In the rows, zero is written as 128.
One turn sends every row of this set to another row. A few are shown first. Where does it send the rows asked after them?
Nup: [136 160 180 127 119 102 118 134 104 155 133 124 125 146 145 118  99 104
 160]
tufuv: [134  87 177 150 115 117  78 131 131 153 149 127 125 138 130 122 129 121
 145]
dum: [161 111 154 123 135 101 114 115 189 151 128 123 143 133 131 126 114 137
 136]
tele: [134 145 100 104 125 108 126 189 140 124 128 130 184 142 149 133 153  90
 120]
pubad: [126 108  91 123  96 114 123 179  88 117 132 131 142 154 154 147 147  89
 129]
rak: [124 148 119 121 101 120 131 148 111 151 150 129  79 114 132 127  79 132
 133]
pup: [127 144 105 111 132 115 137 178 129 106 151 127 194 122 133 124 139 108
  96]
bori: [134 140  91 147  98 109 133 164  81 147 139 125 142 130 129 147 175 115
 132]
fif: [122  95  82 112 114 151  84 141 148 128 115 115 135 120 121 142 110 127
 111]
Vunup: [134  72 182 135 126 120  88 134 129 136 152 123 130 136 125 120 126 127
 133]
met: [151 106 152 131 129 105 107 113 185 137 139 127 145 134 137 120  90 130
 129]
Tisam: [134 120 121  91 118 111 151 170 120 146 135 126  77 130 140 129  94 130
 141]
Nuz: [119 159  88 133 103 118 105 139 112  96 137 133 158 151 162 118 132  91
 114]
git: [133  93  85 119 132 132 123 147 147 147 123 107 134 103 101 135 135 159
 116]
zuga: [135 180  91 135 113 109 122 133 112 130 129 123 156 135 140 124 177 117
 124]
Zogip: [133 176 100 129 118 113 121 168 130 137 141 128 188 118 129 133 159 108
 112]
Kugu: [129 151  95 140 125  93 146 188 134 134 154 133 184 124 137 117 142 109
 120]
vib: [122 140  95 135  87 134 105 151  76 117 141 128 149 133 135 152 149  99
 110]
num: [135 132  91 103 126 100 135 164 123 104 120 127 153 165 166 120 160  97
 130]
ruko: [141  76 180 142 128 110  98 137 132 154 150 122 126 133 123 119 141 133
 144]
mudul: [153 117 155 130 130 111 104 102 182 138 140 123 148 125 126 124  98 138
 122]
gomo: [124 114  94 149 106 109 150 169  76 116 162 127 149 125 129 131 142 121
 112]
zum: [134 108 102 105 116 122 142 170  81 108 137 119 152 134 129 148 168 116
 108]
Fip: [135 130 187 102 136 107 133 142 103 123 137 120 132 147 144 111  87 108
 141]
Kipo: [131 136 100 109 137 112 150 145 108  86 145 119 166 134 137 111 156 126
  97]
Fasu: [128 149  86 156 122  86 157 154 112 118 155 130 154 136 146 100 147 123
 126]
Bar: [137 161 187 126 131 108 132 124  96 145 145 117 133 127 125 113 102 125
 140]
Zodom: [119 106  74 157 111 130 106 142 144 152 138 120 130 104 111 126 104 145
 122]
Zage: [139  81 182 129 122 122  78 131 133 148 139 121 127 140 127 129 142 123
 141]
Sugun: [145 139 187 108 143  96 150 143 105 145 135 115 130 139 132 113 113 125
 151]
nom: [126 136 128  81 110 141 120 145 111 124 136 122  87 122 134 139  83 124
 115]
Nulev: [127  70  77 120 125 122 119 167 155 138 119 118 127 128 128 128 109 132
 129]
Piv: [155 113 150 135 127  99 108 115 189 152 133 127 140 136 138 123 101 129
 140]
Gose: [137  91 182 146 122 121  85 123 127 151 152 121 130 126 116 124 139 134
 135]
sete: [157 118 157 118 131 112 101 104 186 144 127 121 147 131 129 131 111 135
 126]
luvop: [138 146 130  87 122 129 144 144 111 146 137 115  86 106 113 137 114 151
 120]
dipu: [139 152 122  88 106 125 122 151 120 163 118 121  77 128 135 146 115 125
 144]
Fos: [139 152 188  94 129 118 113 131 104 137 120 117 130 149 143 127 109 103
 147]
vego: [131 112  75 132 109 132  90 147 154 168 107 117 125 121 121 144 133 130
 140]
Zutif: [121 161  95 132 109 115 109 175 132 120 145 137 186 133 148 127 127  85
 112]

Piv moves to mudul
Fip moves to Fos
nom moves to dipu
Now find these:
Gose moves to ruko
pubad moves to vib
Fasu moves to Kipo
Zutif moves to Zogip
vego moves to Zodom

